cols: U P S Q T
geno: [25  4 39 53 -4]
tuki: [ -9 -13  85 -33  11]
Gofi: [ 19  19  19  11 -21]
gabi: [  8 -46 -19   7  -2]
bok: [-16 -13   2 -18 -12]
bogoz: [20  4 -2 -9  1]
Figud: [28 19  2 11 -3]
zikuf: [-5 -5  0  4 -5]
Dusak: [ -4  47 -74  41  19]
Moz: [-44  52  17  -5  23]
kavef: [-28 -28 -28 -36  -3]
nemob: [-60 -25   6 -16 -17]
all kavef: [-28]  0 1 2
col: [ 1 -3]  T
step -1: [-5  0]  [-6 -1]
col: [  0 -74  17]  S
all zikuf: [-5]  0 1 4
step -1: [25  4 39 53]  [24  3 38 52]

cols: F X G Y
tefez: [52  5 14 -7]
vere: [20 75 23 12]
rupur: [44 21 -3 -7]
Pasa: [48 69 69 69]
rida: [57  1 27 67]
dofi: [53  6 12 -7]
Sufe: [68 34 -1 68]
tos: [31 67  3  4]
all Pasa: [69]  1 2 3
chg Pasa: [48 69 68 69]  2, [69]
step +1: [5]  [6]
all Sufe: [68]  0 3
step +1: [ 6 12]  [ 7 13]

cols: E L N C
Bagi: [ 55  55  47 -35]
kadu: [-22  21  37  32]
mevu: [-5  4 -5  6]
mivof: [-4 64 40 48]
all Bagi: [47]  2
chg mivof: [-4 64 41 48]  2, [40]
all mevu: [-5]  0 2
chg kadu: [-22  21  37  33]  3, [32]

cols: K W J A
Vup: [ 77  34 -54  -5]
gego: [  3 -41  52  15]
tef: [-51  -1  53  42]
radiz: [-38  74  52  42]
rubi: [ -7 -52 -49  44]
der: [ 39  32  43 -66]
Rifu: [-29 -26  43  68]
tez: [-60  35   9  25]
motu: [ 14 -10   4  43]
chg radiz: [-38  75  52  42]  1, [74]
chg tez: [-60  36   9  25]  1, [35]
chg radiz: [-38  73  52  42]  1, [74]

cols: R Z B M H D
tam: [-55  37  32   6  36  36]
Robu: [34 34 -7 -7 -7 -7]
Fivo: [-21  73 -50 -23  39  -6]
all tam: [37]  1
all Robu: [34]  0 1
all Robu: [-7]  2 3 4 5
chg tam: [-55  37  32   5  36  36]  3, [6]
step +1: [37 32]  [38 33]

cols: sezaz Zusuz sud bano deg sozuv
Lev: [ 6 77 13  6 19  5]
voke: [ 6 39 58 51  6 19]
pek: [ 6 77 13 32  0 84]
step -1: [ 6 77 13  6]  [ 5 76 12  5]
all Lev: [6]  0 3
chg voke: [ 6 39 59 51  6 19]  2, [58]

cols: todo Baf bulo gar
zov: [ 77  51 -31 -51]
vizo: [-31 -81 -94 -19]
Sotu: [ 53 -80  75   8]
dudaz: [-63  13  63  49]
dizep: [-81 -15  34  47]
col: [ 77 -31]  todo
chg vizo: [-31 -81 -93 -19]  2, [-94]
col: [-19   8  49  47]  gar

cols: libi Sife mibe Goto
vak: [ -2 -59 -30 -65]
Bomo: [ 92   1 -26  55]
Nidu: [  9 -54  78 -48]
fakar: [ 88 -12  60 -47]
segu: [-33  36  31  81]
Zez: [ -7 -69 -38  65]
chg segu: [-33  36  32  81]  2, [31]
step +1: [-26]  [-25]
step +1: [88]  [89]

cols: muli mub bonos fofez nofun borov zosi pofis
vunol: [ -9 -12   1   8 -16 -38  15  40]
Nolus: [ -4   8  20  -4  -4  -7  -4 -47]
duze: [-15  32 -12 -28  30  13  51  -6]
zeze: [ 19  18  -8 -25 -18 -40  19   9]
zugo: [  0 -35 -31  21 -26   1 -80 -19]
Vuf: [-30 -34  33  -2 -62 -40   0 -30]
rigo: [-50 -60 -28 -42  -3 -28  12  16]
tefab: [-16  -6   9  21 -16 -24 -23  12]
vibu: [ 10   9  23  22 -31  -5 -10   2]
all Nolus: [-4]  0 3 4 6
chg rigo: [-50 -60 -28 -42  -4 -28  12  16]  4, [-3]
chg Nolus: [ -3   8  20  -4  -4  -7  -4 -47]  0, [-4]
col: [ -2 -42]  fofez
step -1: [-12]  [-13]

cols: neb Bizo roful kelo bego Sufa naf tif
sas: [-10 -13   8  -3  10 -13  -3   4]
gavov: [  4  15 -11  -7  35  71  58  52]
mep: [ -5  -7  -8  -3  -6 -10 -10  -5]
all sas: [-10]  0
col: [-13  71]  Sufa
step +1: [ -6 -10]  [-5 -9]
step +1: [-7]  [-6]

cols: Fuda rofar vikob vud vepoz mupi gasa
momer: [-23 -58 -62  32  -1  18  39]
botif: [ 11  18 -14  -7   3 -75   2]
Fabi: [ 13  49  45 -26 -42  48 -27]
Zene: [ 16  41   6 -18  -7 -63  -8]
Buro: [-25 -58 -41  34 -14  61  30]
rurip: [ 18  52  41 -27 -41  33 -28]
rer: [-31  -9  21 -15 -54  13 -44]
pok: [ 11   9  39  46  -5 -24  37]
med: [ 23  56  31 -31 -26 -39 -24]
galo: [ 22  59  35 -31 -26 -35 -24]
muke: [-27 -70 -62  33  -3  21  38]
Puz: [  9   5  35  51  -8 -22  41]
col: [  3 -42  -7 -14 -41 -54  -5 -26 -26  -3  -8]  vepoz
step +1: [-31  -9  21 -15]  [-30  -8  22 -14]

cols: viba Fid Ketuv tegol
Puza: [ 76  -4 -58  66]
Nezat: [  5  -4  56 -66]
raz: [ 28 -22 -33  28]
zuka: [ -2  43  13 -14]
Mol: [20 23 33 -8]
step -1: [ 76  -4 -58]  [ 75  -5 -59]
chg raz: [ 27 -22 -33  28]  0, [28]
step -1: [56]  [55]
step +1: [23]  [24]
step +1: [ 5 -4 56]  [ 6 -3 57]
all raz: [28]  0 3

cols: Tiz Logor Veza maru febog Lufo Pef fus pirov
nopul: [-31 -11   8 -17 -10   5   7  11  11]
gorob: [-20 -14 -14 -14  -4   2 -20  -3  -7]
dogag: [-12 -33  -2  21 -18 -14   3  -4 -28]
zaga: [ 15  -2 -13   7 -10   0   7   3   0]
ris: [-25   9  17 -23   6   9  -6   9  19]
gora: [ 23   4   6  18 -51   3  -6 -57   6]
puvar: [  9   2  -5   0 -24 -42  19 -21 -27]
sepi: [ -6 -26  11 -38 -25  -5 -81  14 -17]
Ladeg: [ 21  22  21   5 -24 -15   3 -61  -2]
duk: [ 17 -22   9  17   7 -39  -4  -7 -53]
fufet: [-24 -24  14   0 -14  13  -6 -21  10]
step +1: [-14 -14]  [-13 -13]
step +1: [  7 -39  -4]  [  8 -38  -3]
col: [-14   0   9   3 -42]  Lufo
all gorob: [-14]  1 2 3
chg ris: [-25   8  17 -23   6   9  -6   9  19]  1, [9]
chg fufet: [-24 -24  14   0 -14  14  -6 -21  10]  5, [13]

cols: Gabuv tudi duseg mebe Kul davo zuger fup nanad
dut: [-24  42  38  33 -42 -11   5 -44 -74]
vevim: [ 18  19  19  19 -37 -37 -44 -37  19]
bosuf: [-23  12  -6  11 -73 -42   1  22  -4]
Zigu: [-11 -10 -10 -10 -10  20  20  20  20]
all vevim: [19]  1 2 3 8
all Zigu: [-10]  1 2 3 4

cols: genup pubuv kazal reris Vare fike vit sok Tisu Kelu
gen: [-21 -60 -68   1 -93 -21  27 -36 -39 -28]
susa: [ 16  -9   2  25 -25  18  35   2  -2  26]
Vaf: [  7   8  -6  18   2   8  17 -15   3 -14]
Doru: [-31 -32  -3 -60   1 -50 -47   5 -12   6]
bug: [35  8 11 15  5  5 39 47 19 17]
zugor: [  1 -19  11  -4 -12  11  -4   3  -9  18]
Siv: [  8 -11 -10 -19 -12 -14 -20  34   6  -1]
chg Vaf: [  7   8  -6  19   2   8  17 -15   3 -14]  3, [18]
chg Doru: [-31 -32  -3 -61   1 -50 -47   5 -12   6]  3, [-60]
chg zugor: [  1 -19  11  -4 -12  11  -5   3  -9  18]  6, [-4]
chg susa: [ 17  -9   2  25 -25  18  35   2  -2  26]  0, [16]
step -1: [11 -4]  [10 -5]
col: [-31  35   1]  genup

cols: Lumed sek Noli repe fidu tipur Doz nerit sanep
ziriz: [ -4  11   4  -3   0 -68  -1  -3   5]
muk: [-2 -2  0  2  0  5  3 -1 -5]
gitub: [ -9  -7  14  30  -1   7  -4 -13 -65]
muga: [ -1 -10  -1  -2   0  -2   0 -50  10]
step +1: [-2  0  2  0]  [-1  1  3  1]
col: [ 3 -4]  Doz

cols: Lefuz mibeg valu Ridi godaf Pab
kurip: [-25  39  19 -44  29  27]
zonub: [-30  43  20 -53  34  30]
fof: [ 96 -14 -44 -47   8  60]
zapuv: [-25  39  19 -44  -6 -47]
chg zapuv: [-26  39  19 -44  -6 -47]  0, [-25]
step +1: [-30  43  20 -53]  [-29  44  21 -52]

cols: silep godi kemim deko kozu saz gid telup Rone
Nevev: [ 55 -29  47  54  33 -12 -32  19 -19]
Gev: [-14  -8  -7  -8   1  30  12  16  -2]
ganad: [ 14 -39  19  -4  33  14  27  58  -8]
kobu: [  5 -12  -3   0  -6   5   2   2  -6]
zod: [-27  12  13 -10 -41  22 -37 -47 -39]
Bal: [  9  -5   1  39 -24   7  32 -31  81]
zaz: [ 12  17 -72  -2   8  -3 -26  30  -6]
col: [-14  14   5 -27   9]  silep
step +1: [33]  [34]
chg Gev: [-14  -8  -7  -8   1  30  12  17  -2]  7, [16]
col: [-5 17]  godi
col: [-14  14]  silep

cols: Niro gise Sar Torak Zil monil ture bagad gor
tuk: [ 31 -40 -47 -22  23 -49  41 -29  -6]
suk: [-46 -47 -47 -22 -47 -47  19 -29  19]
relem: [ 25 -16  38 -12  44   6  27  38  15]
gota: [ 31  41 -47 -22  50 -49  41  51  -6]
all suk: [-47]  1 2 4 5
all gota: [-49]  5
all gota: [50]  4
chg tuk: [ 31 -40 -47 -23  23 -49  41 -29  -6]  3, [-22]
chg gota: [ 31  41 -47 -22  50 -49  42  51  -6]  6, [41]

cols: Zalar Netop pinuv taluv Dema
gozer: [ 70 -50   3   3 -19]
Rupip: [ 70 -49 -24 -14 -20]
dore: [ 70 -50   3   3 -50]
col: [-19 -20]  Dema
all dore: [-50]  1 4
col: [-20 -50]  Dema
step +1: [ 70 -50   3   3]  [ 71 -49   4   4]
step -1: [ 70 -50   3   3]  [ 69 -51   2   2]
col: [  3 -14]  taluv
step -1: [-24 -14]  [-25 -15]

cols: mif gamak pepep Riv mup Git Rames zuno
ronis: [ 0 -1  5 37 89 63 14  2]
Sabu: [59 -1 59 59 90 90 59  0]
Kasad: [ 1  3 17 71 85 30  2  1]
sutip: [ 2 19 74 82 27  2 -1  2]
zisi: [ 5  0 -1 -1 10 58 91 44]
zekem: [87 31 91  1  2  4 15 67]
gel: [21 74 81 24  2  1  1  0]
tisef: [14 67 87 32  2  0  1  0]
Siku: [40  5  0  1  1 10 59 89]
pup: [26 81 76 21  2  0 -1  3]
all Sabu: [90]  4 5
chg zekem: [87 31 91  1  3  4 15 67]  4, [2]
step -1: [-1  5 37]  [-2  4 36]
all Sabu: [59]  0 2 3 6
all sutip: [2]  0 5 7
col: [59 71 82 -1  1]  Riv

